[[132 132 130 137 133 134 141 143 144 139 132]
 [129 131 134 132 137 137 137 143 131 137 133]
 [145 132 138 152 134 130 128 137 134 130 158]
 [136 133 136 132 135 134 129 137 139 130 132]]
:
[[132 139 144 143 141 134 133 137 130 132 132]
 [133 137 131 143 137 137 137 132 134 131 129]
 [158 130 134 137 128 130 134 152 138 132 145]
 [132 130 139 137 129 134 135 132 136 133 136]]

[[131 127 136 128 138]
 [120 131 117 139 115]
 [115 138 135 114 121]
 [143 112 142 114 138]
 [139 134 114 150 126]
 [132 125 152 106 120]
 [144 144 106 132 124]
 [112 121 131 123 111]
 [133 140 119 138 117]
 [136 124 141 128 131]
 [143 138 105 141 123]]
:
[[138 128 136 127 131]
 [115 139 117 131 120]
 [121 114 135 138 115]
 [138 114 142 112 143]
 [126 150 114 134 139]
 [120 106 152 125 132]
 [124 132 106 144 144]
 [111 123 131 121 112]
 [117 138 119 140 133]
 [131 128 141 124 136]
 [123 141 105 138 143]]

[[126 134 123 118 115 130 132 125 130 122 129 137]
 [123 137 120 106 111 119 131 128 129 117 122 138]
 [131 123 141 133 132 132 125 133 127 133 129 126]
 [131 130 126 126 128 129 124 132 123 124 125 130]
 [126 125 134 127 129 123 128 129 129 132 127 125]
 [127 130 125 129 129 128 126 128 126 127 126 129]
 [129 130 134 130 122 138 129 127 130 128 133 135]
 [128 129 134 127 125 130 127 130 127 128 128 132]]
:
[[137 129 122 130 125 132 130 115 118 123 134 126]
 [138 122 117 129 128 131 119 111 106 120 137 123]
 [126 129 133 127 133 125 132 132 133 141 123 131]
 [130 125 124 123 132 124 129 128 126 126 130 131]
 [125 127 132 129 129 128 123 129 127 134 125 126]
 [129 126 127 126 128 126 128 129 129 125 130 127]
 [135 133 128 130 127 129 138 122 130 134 130 129]
 [132 128 128 127 130 127 130 125 127 134 129 128]]

[[133 127 130 123 121 139]
 [107 141 120 129 134 126]
 [137 121 124 112 124 133]
 [122 129 120 121 131 125]
 [127 126 121 120 130 124]
 [138 124 132 124 124 133]
 [121 131 124 128 129 128]
 [146 120 138 130 123 132]
 [122 132 127 131 129 128]
 [116 133 121 123 127 134]
 [130 131 136 139 131 123]
 [126 124 119 118 129 126]]
:
[[139 121 123 130 127 133]
 [126 134 129 120 141 107]
 [133 124 112 124 121 137]
 [125 131 121 120 129 122]
 [124 130 120 121 126 127]
 [133 124 124 132 124 138]
 [128 129 128 124 131 121]
 [132 123 130 138 120 146]
 [128 129 131 127 132 122]
 [134 127 123 121 133 116]
 [123 131 139 136 131 130]
 [126 129 118 119 124 126]]

[[130 118 118 101]
 [128 129 131 128]
 [126 133 115 132]
 [127 128 135 130]]
:
[[101 118 118 130]
 [128 131 129 128]
 [132 115 133 126]
 [130 135 128 127]]

[[131 138 103 145 103 122]
 [138 146 130 144 109 106]
 [138 115 118 115 113 138]]
:
[[122 103 145 103 138 131]
 [106 109 144 130 146 138]
 [138 113 115 118 115 138]]
---
[[133 108 118 123 132]
 [134 117 143 129 128]
 [121 126 117 128 120]
 [130 133 119 123 129]
 [138 121 147 124 128]
 [140 125 144 124 135]
 [134 122 130 131 136]
 [127 129 131 115 131]
 [122 143 122 137 126]
 [143 119 150 129 134]]
:
[[143 119 150 129 134]
 [138 121 147 124 128]
 [140 125 144 124 135]
 [134 117 143 129 128]
 [127 129 131 115 131]
 [134 122 130 131 136]
 [122 143 122 137 126]
 [130 133 119 123 129]
 [133 108 118 123 132]
 [121 126 117 128 120]]

[[117 105 106 112 117 127 122 116 133 139 122 115 104 132 131 121]
 [131 141 129 125 135 137 119 136 121 123 121 128 123 121 123 136]
 [151 116 135 109 129 131 111 147 115 120 110 139 121 121 114 141]]
:
[[151 116 135 109 129 131 111 147 115 120 110 139 121 121 114 141]
 [131 141 129 125 135 137 119 136 121 123 121 128 123 121 123 136]
 [117 105 106 112 117 127 122 116 133 139 122 115 104 132 131 121]]

[[141 143 105 106 101]
 [127 116 144 135 142]
 [150 138 114 109 102]
 [133 144 109 116 109]
 [142 123 139 125 133]
 [107 113 145 148 154]
 [117 110 152 146 156]]
:
[[117 110 152 146 156]
 [107 113 145 148 154]
 [127 116 144 135 142]
 [142 123 139 125 133]
 [150 138 114 109 102]
 [133 144 109 116 109]
 [141 143 105 106 101]]

[[114 133 117 126 141 112 113 114 131 126 125 131 127 121 141 140]
 [138 132 115 137 128 128 141 120 143 111 126 122 150 132 130 119]
 [115 124 106 108 108 107 139 129 149 134 123 115 143 139 132 119]
 [111 144 148 108 140 111 125 115 127 144 151 110 121 123 122 137]]
:
[[111 144 148 108 140 111 125 115 127 144 151 110 121 123 122 137]
 [114 133 117 126 141 112 113 114 131 126 125 131 127 121 141 140]
 [138 132 115 137 128 128 141 120 143 111 126 122 150 132 130 119]
 [115 124 106 108 108 107 139 129 149 134 123 115 143 139 132 119]]

[[125 121 126]
 [126 141 137]
 [129 122 127]
 [127 127 109]
 [130 140 135]
 [136 150 155]
 [126 136 124]
 [131 125 117]
 [134 154 128]
 [134 147 151]]
:
[[136 150 155]
 [134 147 151]
 [126 141 137]
 [130 140 135]
 [134 154 128]
 [129 122 127]
 [125 121 126]
 [126 136 124]
 [131 125 117]
 [127 127 109]]

[[130 133 143 104 128]
 [142 137 118 134 117]
 [116 122 134 138 142]
 [131 137 142 130 146]
 [123 133 120 150 117]
 [113 115 131 123 131]
 [110 125 132 134 121]]
:
[[130 133 143 104 128]
 [131 137 142 130 146]
 [116 122 134 138 142]
 [110 125 132 134 121]
 [113 115 131 123 131]
 [123 133 120 150 117]
 [142 137 118 134 117]]

[[136 150 152 127 136 111 122 114 134 130 131 144]
 [126 124 139 134 134 117 129 108 113 106 132 105]
 [129 121 122 126 145 124 143 133 123 131 137 129]
 [117 129 100 108 129 122 139 127 127 140 132 128]
 [128 132 136 123 104 143 122 132 133 130 114 150]
 [142 141 141 137 134 131 117 136 145 132 133 152]]
:
[[136 150 152 127 136 111 122 114 134 130 131 144]
 [142 141 141 137 134 131 117 136 145 132 133 152]
 [126 124 139 134 134 117 129 108 113 106 132 105]
 [128 132 136 123 104 143 122 132 133 130 114 150]
 [129 121 122 126 145 124 143 133 123 131 137 129]
 [117 129 100 108 129 122 139 127 127 140 132 128]]
